Each row is where one point has got to under a steady rotation. How many ticks took it there?
The counts run from 0 to 564.
[  0.7 -17.7  12.7 -14.8 -39.2 -18.5  19.1   0.7   1.8 -45.0   0.8 -24.4
   8.6  -2.0   1.4  19.7  -9.3 -12.5 -30.8 -13.9  -1.5  -9.2  -0.9   5.3
 -12.0 -13.0  -1.1   9.4  -8.1  15.3   6.3 -30.1  -5.9]	542
[ 10.4   1.7  -3.2  -4.1   8.9  11.0  13.4  -2.4 -12.3   3.6  28.5  22.2
  15.3 -37.6 -22.4 -19.5  15.9  -3.2  17.7  -1.6   3.5  22.3  -0.5  -5.5
  15.5  -4.3   1.4 -36.2 -20.8  -1.7   4.5  30.8  -4.0]	304
[ -7.5  -2.7  30.7  11.0  10.1   3.3  -3.4  32.6  21.4  12.6  -6.3  -5.5
 -10.2 -11.4   4.6  23.7 -14.9   2.0 -14.3  10.8  10.9 -25.2   4.2   4.1
  12.7  22.4  -5.0 -12.5 -28.6   8.8  17.8  14.7 -15.4]	151
[ 23.8 -11.6  -6.6   5.0  32.8  25.0  11.2   1.5 -11.6  19.6  11.9  17.4
   6.9 -24.1 -14.4 -10.3   7.9  10.6   0.5  22.5  -3.3  14.1  25.0 -10.3
   2.0  -3.0  -3.4 -24.3   3.7   5.6   2.5  12.3 -21.9]	28
[-11.0   9.5  13.2 -24.7 -17.4  -1.7   4.7  -0.7  37.0  33.3  -9.1   7.5
 -14.8  29.3  12.0   8.6   2.0 -17.7 -34.3  11.9  -8.6  23.7  -0.8   4.4
  -4.5  16.6 -19.5   9.8  22.2  -4.6 -17.8  -0.3  -8.5]	558
[ -6.2 -13.8 -16.9 -20.2  -7.1 -20.1   7.1 -31.6 -27.6  -9.9 -18.7   8.9
  26.6  38.6  20.8   0.6  12.0  -9.2  20.8 -10.3   4.6  -0.8  -4.7   2.7
  18.2  -6.5  22.3  13.7   0.4   4.8 -11.4   0.4  20.2]	186
[ 15.5   5.5  -6.4  42.5  34.3  17.2  -8.9   0.2  -6.7  11.5 -10.5   5.7
   1.1  -3.6  -4.9   2.3 -13.3  11.9  34.6   8.5   1.6 -10.0  24.3 -12.2
  18.7   8.0  12.3  -7.6   9.9  11.4   7.6  22.9   8.7]	374
[  9.5  25.5   0.8  23.8  22.4  11.6  -4.1   0.2  20.2  33.8  -2.4   9.3
 -17.9   0.7  -5.5 -13.6 -21.5  -0.7  33.2   7.1  -8.9  18.2   9.4  -0.7
   2.7  27.1 -30.3  -6.8  21.5  10.8  -8.4  19.1   6.6]	228
[  4.5 -21.6 -19.4  33.7  11.3  -2.1   2.0  -0.7 -20.5 -19.3   1.2 -25.2
 -16.1  26.8   8.9   2.5   5.2  -8.1   4.3  11.0  -2.0 -34.5   0.0 -18.6
 -19.8  12.4  19.9  34.1   9.0  11.6  13.8 -11.0  13.8]	470
[ -1.7  17.3   2.9 -23.2  -9.9   6.1  -4.1   6.5  15.3  17.5  11.2  25.8
  -9.8 -52.2  -1.0 -17.3   3.8  -4.5  -2.7  -2.1  -4.5  27.9 -13.8   5.7
  10.1  -6.3 -15.8 -31.0  -6.8 -12.9   5.5  28.9 -13.1]	158
[  9.3  16.7   3.6   1.5  -1.2  16.7  -4.2 -10.8  14.9  15.9  -2.0  -3.8
  16.9  -3.6 -40.4   2.9  -7.1   3.4  12.2 -13.0  -2.8  -1.6  29.9  13.2
  15.5 -12.7 -11.4 -23.3   2.1 -17.1 -10.3   5.2  32.3]	165
[-10.7   6.2  -7.6  -2.1 -39.6 -16.2 -35.0  17.2   0.3 -17.7  -5.3   0.6
 -35.9   7.0  12.3  -3.8  -2.1  -6.8 -10.1  -5.8  11.8  -7.8 -20.8   9.8
 -19.9 -12.4  -1.6  22.0   2.8 -16.4   5.2 -16.4   3.2]	339
[-26.5  -7.4   2.4 -24.5 -21.0 -14.1  15.7   5.8  -0.7 -10.9   4.0  16.8
 -15.4  24.7  40.2   6.6   2.0 -27.5  -6.4  13.4   5.2  16.3 -42.9   3.4
  13.7  26.7   7.9  21.3 -17.2   7.9   4.0   9.0   4.1]	479
[ -1.9  26.7  -5.2   5.0  -3.6  19.2 -34.0  11.2  10.8  11.5  -9.5   7.4
  -3.3 -22.9 -25.5   1.2   5.7  20.3  19.3 -11.7  18.0 -19.6   8.7  10.5
  23.6  -9.7   4.2 -13.3 -12.4 -23.6  -7.2  12.9  21.2]	438
[ 20.3  12.7  12.1  -2.4   2.4  -0.8  12.4 -35.7   8.5   6.4 -29.0   7.8
  35.4 -15.6 -26.1  -0.4 -19.4 -10.0   3.3  -5.0  -7.3  13.2  25.9  13.4
   8.8 -15.6  -4.0 -27.8  14.9  12.9 -17.4 -12.7  -1.0]	169
[-15.4 -16.9  13.5 -19.5 -26.0 -19.8  15.4  -2.5 -26.5 -26.4   1.8  -4.3
   7.1   0.6  35.0  -2.3   7.3 -12.8  -2.2 -12.0  -5.6  14.1 -23.8   0.7
   9.7  -5.0  -5.8  11.7 -31.3  14.7  17.5  -7.1  -7.0]	57
[-11.5 -24.8  21.5  -9.4 -11.4 -11.3  29.6  10.3  -5.1 -27.6  26.9 -13.2
  -7.2  11.9  13.9  12.2   0.2 -29.5 -29.7  12.5   7.4  -2.6 -22.1  -1.7
   7.6   9.6   3.1   5.6 -33.9  19.5  22.2   6.9  -0.2]	202
[-12.2 -13.7  28.5 -10.1  -5.9   3.1  19.8  22.6   3.6 -11.3  14.4 -12.1
 -13.0  -4.0  -8.6  18.6   0.1  -7.4 -50.1  18.3   9.8 -13.9  -1.9   2.2
  -0.6  16.3   2.0  -5.7 -19.1  12.8  16.3  -1.6 -19.8]	348
[ 12.4 -18.4 -13.4   0.5   4.4   8.5  -4.0 -12.5 -16.2 -21.8  -5.4 -23.5
  32.8  20.0 -18.3   4.6   2.3   7.1 -11.9 -10.2  -7.6 -19.1  24.8   4.0
  -9.7 -17.1   5.2  -2.8  -3.9  -3.4 -11.6 -16.3  20.4]	118
[ 21.8  -4.9 -16.2  35.0  28.4   8.8 -17.2  -3.1  -9.9  -4.6 -39.2   0.4
   8.1 -12.3  -3.3  -2.6  -9.9  21.5  36.2  -0.8  -5.3 -24.1  18.6  -5.7
   5.6  -5.8   7.7  -0.4   8.3  11.0   6.2 -14.0   4.8]	519
[ 16.1  -4.4 -25.2  -4.3   2.3  11.4  -6.2 -16.7  -3.1  18.5 -24.6  22.6
  16.8  -8.9 -24.3  -5.2  21.5  18.5   6.7   7.9  -0.7  -4.8  20.1  -9.1
  13.2 -19.6  19.9  -7.0  28.7  -4.8 -27.8  10.0  -7.2]	513
[  0.3  36.8  29.9  22.0 -11.2  -9.9  -2.1  26.4  29.1   4.6   2.5   0.3
 -36.2 -12.7   1.0  13.1 -29.5 -15.7  -1.0  15.0   7.3 -16.7  -0.9   7.7
   7.3  18.7   1.9  -4.6  -1.8  13.4  14.5   8.1   8.2]	148
[ 24.2  -2.2 -14.3   9.2  31.9  11.1   2.2  -4.5 -10.4  23.1  -4.9  18.6
   4.3 -39.6 -12.3 -13.8   2.4   5.1  17.1  14.0 -19.6  28.2  13.3  -8.5
  -8.0  -8.8 -15.3 -28.2   7.0  13.0   4.2   3.7 -22.7]	29
[ -0.7  40.0   3.9  13.0 -17.7 -12.3 -25.2  22.6  28.4   9.1  -1.9  20.3
 -36.4 -26.7  -7.3  -0.2  -8.5   8.4   4.8  -1.7   8.9  -9.4  -9.4  13.6
  -2.2   5.8   3.9   2.9   6.5 -17.7  -2.1  -0.7   1.7]	291
[-18.2  -9.5 -13.0 -14.5   2.7  15.5 -25.4  26.9   1.1   7.5  36.8  -6.8
 -19.4   8.1  -8.3  -9.7  18.1  -6.8 -33.7   8.7  -1.2   6.4 -15.5   0.6
 -26.0   5.6  -9.5  -4.3 -11.4 -13.0  10.2  10.4   2.9]	209
[ -2.4   1.9   8.0 -18.0  -3.9 -10.9  17.1 -17.5 -23.7 -21.2   6.9  16.5
  23.6 -25.0   5.4  -4.7   9.7  -4.1  31.3 -11.8   4.2  16.3   3.3 -10.1
  35.7 -18.6   6.9 -23.9 -37.4   5.1   7.6  21.0   9.1]	106
[ -2.3   9.0  11.9  -2.7  -3.0  27.4 -13.8  12.7  26.0  17.9  21.0 -23.8
  -4.3  22.9 -31.4  14.9   6.5  -8.1 -38.1   4.1   1.0 -12.8  10.1   8.6
 -15.3  10.5  -7.7 -12.3  -9.3  -9.8  -7.6   5.4  19.2]	214
[ -6.1 -17.0   8.7  -1.6 -14.5  -3.2  37.5  -3.9 -15.8 -31.1  28.6 -11.2
   4.4  14.0 -16.0   4.1   0.9 -21.7 -43.7  19.3   1.2 -10.5  -3.9  -8.6
 -14.4   1.0  14.8   7.8 -20.6   1.0  13.0 -11.9  -2.1]	544
[  8.1 -13.7   7.4  -3.0  -3.1   8.0  33.4   3.0   9.3  11.3  27.8  -3.0
 -15.9   9.3 -18.2   2.6  -2.9 -14.8 -36.1  30.8 -12.9   7.0  -2.3  -7.4
  -7.8  20.2   6.1 -16.6   7.7  15.0  -3.2  -3.6 -12.8]	75
[ 21.1 -19.7 -27.7  19.6  13.0 -11.6   2.1 -10.9 -21.1 -23.3 -19.6  -4.6
  -6.8  -4.0  15.6 -18.8  -7.8  -2.9  25.9   4.1 -14.6  -2.2  -2.1  -9.9
 -17.7  -7.3   5.2  19.3  20.6  20.6  -0.7 -23.6  -9.7]	323
[ -3.3 -12.9  14.0  -3.0 -18.0  -7.0  13.3 -18.2 -12.7 -45.6  -8.3 -15.0
  25.3  12.8   1.4  15.4 -14.3  -6.1  -2.5 -16.1   5.1 -27.5  10.6  12.5
  13.0 -14.1   9.9  -4.4 -19.5   9.4  12.1 -16.5  21.8]	394
[ 28.8   1.8  -6.8  17.3   8.6  -2.9  18.3 -16.5  -9.4  -7.2 -15.1  17.9
   9.2 -27.8 -10.9 -18.1  -4.4  -2.0  19.3   0.3 -15.6  14.0  13.9  -5.0
  -2.2  -9.0   5.4  -8.7  19.9  21.8 -10.5  -8.4 -22.1]	174
[ 14.7   2.8  -7.0  20.4   5.7  -2.2  -7.4  14.7   9.9  -5.1   1.4  -5.4
 -36.7  10.0  15.6  -9.6 -23.5 -10.0  -7.3   6.0 -14.5  17.8 -11.6  -7.2
 -34.4  24.6 -16.3  24.6  22.7  15.1  13.5 -10.1  -9.9]	275
[ 19.0  -9.0 -11.8  33.6   0.2 -17.1  -2.3 -16.1 -20.5 -28.7  -4.8 -12.8
  -8.4  13.0  10.2 -22.2 -21.7 -11.7  29.3  -3.9 -18.9   1.0   5.5 -11.1
 -12.0  14.1   4.1  21.6  17.6  23.3   8.5 -12.1  13.4]	324
[  8.7   8.6  -0.8 -16.8  15.2  14.9  -3.4 -15.4  16.3  40.4 -31.0  14.7
  21.6   0.5  -3.4   6.6  -0.9  16.0  -3.3  -8.0  -9.5  25.3  25.4   1.1
   8.2 -13.8 -25.7 -17.4  20.3  -1.5 -18.7   1.7 -10.7]	509
[ 25.5   7.2 -15.5  35.9   4.7  -0.8   4.0 -15.7  -4.4  -5.9 -10.8  11.8
   6.3  -5.6 -21.2  -3.4   2.2   6.9  35.7   5.8   3.1  -7.9  18.2  -9.9
   9.5 -13.1  31.8  -8.9  37.5   1.9 -20.6  -0.3  20.9]	517
[ 14.5 -10.0  -1.1   7.9   8.2  12.5  26.2 -19.7 -28.3 -16.6  13.7   9.5
  21.3 -28.3 -19.4  -6.7   3.5  -8.3  14.5   3.6   0.0   7.5  15.0  -5.6
  14.3 -13.8  10.5 -26.4 -19.8  12.3   4.9   5.5  -2.9]	448
[  1.5  -8.0 -10.4  -2.5 -14.9 -24.2   6.2 -29.6 -25.1 -10.0 -23.2  18.7
  18.7   1.0  -3.1  -5.2  14.6  -3.1  14.4   2.4   7.9  -6.1   8.9  -8.6
  33.9 -14.7  30.8   3.4  19.4  -1.8 -24.4 -12.2   8.0]	42
[ -2.9  -8.1  10.9  10.5   0.5 -13.2   8.0  -4.5  -2.6 -21.1   5.2 -14.1
 -20.4  41.0  32.4   5.6 -17.5 -10.4   0.4  11.1  -7.7 -10.4  -7.3  -2.7
   9.1  19.7  11.9  31.4   3.0  19.9  18.6   3.4  11.7]	474
[-16.3 -16.9 -16.5 -18.8 -10.3   2.8  -7.9  23.3  -6.0  -2.6  11.9  12.5
 -31.1   8.8  13.8  11.1  19.2  -2.3 -24.2  19.7   9.6   8.7 -40.6 -17.3
   9.6   2.3   8.2  18.6 -20.8 -11.3  16.7   2.9   3.8]	481
[  3.8   1.4   9.4  13.5  23.6  -2.1   5.1 -17.1  -2.4  11.8 -21.9  14.6
  21.1   3.9  24.7  10.4 -10.1   6.2  37.3  -8.0   3.7   6.0   1.8  -6.1
  32.7   8.9  -4.2  -8.9  -3.5  15.3  -2.6  14.9  14.5]	378
[ -0.5  21.7  -6.2  -4.9   2.3  15.4 -18.0   1.9  13.5  18.8  23.8  20.2
  -3.2 -24.8 -29.5 -19.2  13.4   2.4   3.3  -0.5   8.9  12.2  -1.3  -0.2
   8.8  -4.9   2.8 -26.2  -5.8 -20.2  -0.3  24.1  21.1]	160
[  8.2  -3.8 -11.3  -6.0  11.3  -0.6 -11.4 -33.1  -3.4  12.2 -15.4   1.8
  27.6  27.4   3.3  -2.8   6.2   7.2  29.8 -12.2 -14.0   3.4  17.1  -5.7
  26.9 -12.8   1.3  -2.3  12.1   1.4 -23.9   2.5  33.9]	37
[  3.7  19.2  42.6   6.4   0.6   4.2  18.4  -6.0  15.4   6.1   7.7   3.7
  11.1 -26.6 -18.3  20.2 -15.9  -4.1  10.2   0.5  11.7 -15.3  16.0   2.6
  28.1   6.6  -1.1 -26.2 -19.0  16.0   4.1  17.3  -1.8]	298
[ -2.0  -8.0  -6.9  -1.1 -18.9   2.0  11.9   5.8  16.6   5.1  16.1  -2.2
 -13.2  25.5 -14.7  -0.4   7.7 -19.1 -35.8  35.0   0.6   2.4  -3.3  -4.7
  -8.9  12.1  20.5  22.9  35.3  -6.2 -18.8  -6.6  -1.8]	416
[  1.3  -7.3   6.2  -9.4 -16.1 -11.0   7.0 -18.5   9.5 -23.1  -7.8 -29.7
  13.2  31.8   2.9  10.1 -12.9 -25.8 -25.0 -20.8 -19.5  15.3   0.5   4.8
 -17.3  -5.9 -11.4  15.4   7.1   3.9 -17.4 -29.6  10.9]	265
[ 11.5  19.6   6.1 -14.9  19.1  11.0  -7.5 -18.9  23.5  35.2   2.7  -1.2
  18.6  12.6 -15.8  -3.1  -2.1  -8.1  17.6  -8.5 -14.2  23.1  14.9   1.2
  21.4   4.0 -23.8 -20.3   3.7   0.7 -12.7  26.3  18.5]	506
[ 11.5 -14.5  -4.7  15.4  -0.5 -10.0  29.3   0.3  -4.0 -15.2  24.8  -2.2
 -20.7  24.7 -11.6  -4.3   1.9 -10.2 -25.7  25.6  -5.6   1.1  -6.5 -17.1
 -28.0  15.3  24.8  22.2  24.8  14.7 -11.9  -0.7   8.0]	272
[-12.3   3.9   5.7   4.9 -11.0  -2.3 -20.0  24.2   9.1 -16.2  16.1 -27.5
 -24.6  14.9  -4.5  13.9  -4.4   1.1 -29.5  -4.0  17.2 -38.3  -2.5   8.4
  -7.1   6.6  19.7  17.1  -9.2  -7.3  10.5  -1.6  20.6]	342
[-13.3 -14.9   6.3 -24.1 -18.4 -19.3   3.8  -5.7 -16.4 -33.3  21.0   4.1
   4.5  10.3  19.6  -9.4  12.5 -20.7  -3.4   3.8  -1.8  15.3 -24.2   4.0
   8.9   0.2   7.9   8.2 -25.3  -1.0  15.6  -0.6  16.6]	58
[  8.9  -1.4 -18.3  18.6 -13.9 -18.9   7.6 -17.0 -21.5 -30.2  -5.4  -6.8
 -15.1  12.4  12.8 -16.4 -11.6  -7.8   7.5   9.2 -13.1  -4.8  -0.3  -4.3
 -11.8  -4.5  20.5  25.5  28.9   8.4  -7.6 -14.5   6.7]	468
[ 15.7 -15.2 -18.8  37.1  16.8  -3.2  14.3  -9.4 -23.2 -14.8   5.4 -14.5
   5.9  25.4  18.8  -2.3  -0.2  -2.5  33.3  -5.9 -18.5  -5.6  -4.7 -13.8
   4.2   3.1  11.6  16.9   8.0  17.5  13.7  -1.0  21.0]	325
[ -8.6   5.5  -1.9 -17.7  -4.2  14.4 -25.5  31.6   9.9  10.6  20.7 -16.2
 -27.2   9.5  -4.2  -6.2  15.0  -5.7 -26.3   0.8  -0.5   9.7 -10.8  -2.8
 -33.5   1.3 -24.5  -5.3  -5.9 -21.3  20.6   1.6  -2.6]	210
